In the rows, zero is written as 128.
Where one turn sends some rows of the set: a few examples, then the rows asked
bebe: [155 105 130  95 121 138 129 150 142  96 136 157 145 171 135 108 163 163
 129 128 134 123 125 135]
Soko: [148 123 154 108 121 124 134 112 134  94 147 147 135 180 132 111 161 141
 132 110 134 123 127 123]
Rolir: [160 132 128  75 104 145 134  94 149 127 119 167 152 115 132 128 128 162
 150 123  95 138 108  85]
buko: [129 138 112  60 116 134 112 111 124 128 116 115 116 147 149 129 141 123
 136 139 110 148 149 105]
rutu: [134 118 112  86 118 159 111 131 164 164 139 135 138 160 135  98 135 125
 129 105  74 118 142  86]
gen: [173 133 131  87 113 108  97 127 139 163 125 140 146 111 125 119 125 124
  99 132 140 140 112  80]
suvi: [171 123 125  95 126 150 112 147 129 147 155 137 124 166 116 110 108 170
  81 125 110 150 117  82]
sez: [142 118 110 106 112 139 131 140 152 135 148 130 167 126  96 117 107 157
 169 127  97 156 132 101]
faza: [140 105 120 129 152 123 150 120 155 140 136 143 111 103 143 140 141 160
 108 126 116 156 111 111]
Lakof: [180 147 151 105 109 114 103 125 135 158 120 149 131 127 108 114 131 114
 114 101 127 149 122  90]
Toluz: [149 111 134 107 118 130 156 121 110 105 127 148 141 181 141 111 156 150
 110 112 126 128 133 127]
riket: [149 137 112 107 106 128 141 145 140 128 146 134 173 153 107 130 104 157
 156 150 110 146 108 118]
fuso: [160 123 131 111  99  99  99 113 135 156 119 148 134 126 115 112 133 125
 117 111 154 149 123  80]
reg: [143 130 140 116 174 111 126 117 142 149 145 128 129 111 157 141 140 163
 121 140 121 143 113 103]
fek: [126 117 123 107 112 151 125 141 176 166 130 126 114 149 124  94 155 140
 114 107  80 116 138  96]
geli: [136 129 131 102 106 117 155 137 142 152 153 110 163 152  96 115 116 160
 153 137 103 151 121 119]
bisiv: [142 123 138  96 130 142 113 124 117  95 139 169 142 168 135 103 159 141
 106 117 135 127 134 124]
demu: [141 119 114 127 148 119 135 104 144 160 139 147 106 123 138 147 145 163
 119 153 119 147 111 127]
Zofi: [131 125 119 127 164 144 140 107 150 138 127 133 124 115 161 133 131 162
 108 148 104 142 116 117]
kivab: [163 144 150  95 102 124  98 135 135 154 124 136 155 133 122  95 140 142
  94 119 152 157 123  85]
Kemu: [120 107 130 100  99 162 121 115 171 149 150 132 119 149 134 109 147 125
 102 109  79 133 136  88]
fetuk: [130 121 109 109 123 158 122 116 173 153 130 126 122 156 150 112 151 131
 126 122  97 119 153  66]
lof: [136 116 126 108 101 110 129 143 134 138 139 115 153 137  98 116 105 157
 158 136  90 130  99 112]
kuzi: [150 160 127 115 123 122  97 134 130 131 155 114 144 133 140 152 131 164
 104 127  98 118 143 126]
Tiso: [140  91 149 111 126 149 112 144 144 146 104 185 139 156 140 126 112 164
 124 141 111 128 131 113]

rutu -> bisiv
Toluz -> demu
bebe -> reg
Now find these:
faza -> geli
buko -> Tiso

Where one turn sends some rows of the set: a few examples, then the rows asked
zefus: [133 161 155 151 127  93  88 139  72 150 129 172 112]
Rugem: [139 158 146 135 122  89  83 150  91 147 102 181 106]
lur: [161 112 141 106 113 105 106 123 119 148  88 182 126]
vedak: [160 118 149 140 121 106 128 107 138 104 123 163 137]
komov: [140 129 173 150 141  86 120 136  71 142 136 186 116]
totu: [176 116 139 101 104  81 136 126  98 133  98 151 110]
sulef: [143 144 153 129 138  91  98 145  85 136 107 201 120]
bugud: [131 122 175 166 131  90 135 112  87 139 139 183 116]
luki: [133 160 140 165 119  97  99 110  77 157 128 145 106]
mur: [167 126 143 111  84  74 128 134 113 130 100 150  99]
kol: [173 108 138  99 119  97 126 120 103 140  92 167 125]
mes: [152 122 166 128 145  84 125 145  79 135 108 193 115]
Zazam: [133 150 161 149 134  91 102 136  71 140 132 191 121]
Miro: [167 108 133 142  98 121 140 109 123 136 126 174 136]
toku: [158 137 136 139 114 108 112 109 137 102 123 160 138]
Denol: [129 168 140 158 118  94 103 110  78 139 136 173 121]
kat: [157 115 171 135 138  76 133 147  77 142 106 166  94]
zif: [165 131 121 148  77 113 126 113 123 141 125 143 116]
Dig: [143 121 180 158 138  82 125 139  71 152 130 165 100]
gafep: [172 102 134 146  97 116 147 109 119 141 125 154 125]
gek: [154 123 143 115  92  97  98 131 134 144  91 180 115]
guri: [168 115 146 149 118 106 125 108 134 123 114 122 116]
biri: [156 131 146 118  78  82 109 136 130 136  96 165 100]
sef: [136 115 176 173 131  92 132 110  87 157 129 154 102]
rop: [159 124 126 143  88 120 127 111 130 133 128 178 137]
nuzol: [143 133 172 161 128  84 111 139  73 160 123 147  91]
Pigal: [137 135 157 173 125  97 113 112  82 166 125 136  96]
bebu: [165 105 153 145 123 106 134 107 136 114 117 144 125]
neker: [153 129 165 143 122  75 118 151  83 151 101 146  79]
gizo: [165 134 132 147 109 104 108 109 134 121 114 122 116]
Gug: [170 114 128 149  87 113 140 111 118 144 122 139 116]
Roze: [127 149 159 159 125  92 121 110  84 130 143 192 127]
Tiz: [160 146 128 141 106 107 103 109 136 111 118 142 129]
pituv: [145 153 151 143 114  83  91 153  91 153  99 154  86]
rovan: [161 136 120 145  78 117 121 113 127 137 126 162 128]
nid: [138 151 160 160 122  89  92 139  74 160 125 151  96]

vedak -> bebu
Pigal -> luki
mes -> kat
Now find these:
zefus -> Zazam
zif -> rovan
biri -> gek

Where one turn sends some rows of the set: a few examples, then the rows asked
verot: [ 81 131 152 113 130 141 120 127 100 131 148 134]
dep: [110 120 128 134 110 123 136 141 175 159 134 142]
mep: [121 151 108  75 126 109 134 138 142 160 137 140]
gumu: [117 112 102 104 112 121 134 124 115 154 118  94]
masi: [ 99 146 125 127 107 115 137 159 158 156 143 128]
beb: [129 109 114 112  96 128 130 128 126 147 148  94]
nuzu: [114 147 147 122 142 127  99 137 107 171 136 148]
punap: [124 113 115 133 134 160 141 105 142 153 151 103]
Kav: [107 159 109 107 118 138 151 143 112 122 115 139]
puneb: [123 137 129 133 119 112 128 150 174 155 142 136]
rit: [ 97 109 139 130 136 138 127 115 104 107 141 129]
nata: [136 106  96 110 110 119 113 130 126 150 136  98]
paz: [130 103 121  93 123 106 140 124 143 139 167 129]
dapo: [108 141 124 127 132 118 126 136 176 165 142 136]
bemem: [ 90 134 122 149 129 128 122 134 120 159 112 105]
melo: [119 135 117 121 161 170 129 119 135 161 127 150]
bez: [130 126 109 109 152 150 137 115 133 141 151 178]
bugep: [120 141 123 120 144 118  98 155 114 150 116 159]
mot: [138 132 109 109 114 124 115 125 121 172 108 106]
filub: [123 142  97 114 158 142 131 125 101 137 115 151]
Zol: [110 107 108 149 130 155 123 110 153 147 127 121]
Kapal: [145 100 146 116 144 142 110 116 116 149 143 142]
zefi: [130 139 103 114 169 155 133 119 117 147 137 155]
ratot: [141 142 121 123 162 142 136 117 124 142 128 166]
gaba: [ 78 135 148 111 138 125 121 132 112 131 138 156]
sokef: [134 114  91 124 117 125 121 133 122 154 124  94]
refif: [104 128 132 118 109 115 132 138 173 161 138 141]
kigo: [110 124  90 150 116 151 138 120 144 136 113 130]
Pov: [103 129 107 135 112 147 149 126 137 106 155 152]
nos: [129 105 143  93 128 105 114 138 133 151 162 131]
rulo: [115 132 133 125 123 113 103 153 159 155 161 141]
lemo: [ 83 127 136 114 123 140 128 129  97 117 152 135]
tefem: [123 121 135 110 122 121 151 101 152 140 165 119]
vosir: [130 112  99 118 103 135 144 129 118 144 100 116]
rar: [135 156 111 117 155 141 143 117 113 140 129 160]
loper: [ 94 134 110 112 111 127 124 152 104 131 106 152]
vidu: [125 110 102 113  96 134 122 133 118 156 121 101]
semuv: [ 81 130 150 115 129 124 134 113 108 117 143 142]
zofiz: [108 132 146 145 152 144 111 127 122 174 134 142]
riku: [135 127 126 137 119 133 136 131 178 162 140 132]
misi: [143 137 106 117 151 164 130 126 118 140 126 158]
gake: [ 99 132 137 110 125 105 143 114 104 116 152 128]
rubi: [114 150 106  85 117 126 154 129 116 115 137 133]
Gesud: [ 93 125 153 125 116 125 126 125 105 116 152 146]

dep -> verot
bugep -> tefem
nuzu -> paz
Now find these:
refif -> lemo
Kapal -> mep
zefi -> puneb
melo -> rulo
beb -> filub
misi -> dapo
mot -> bez
kigo -> zofiz

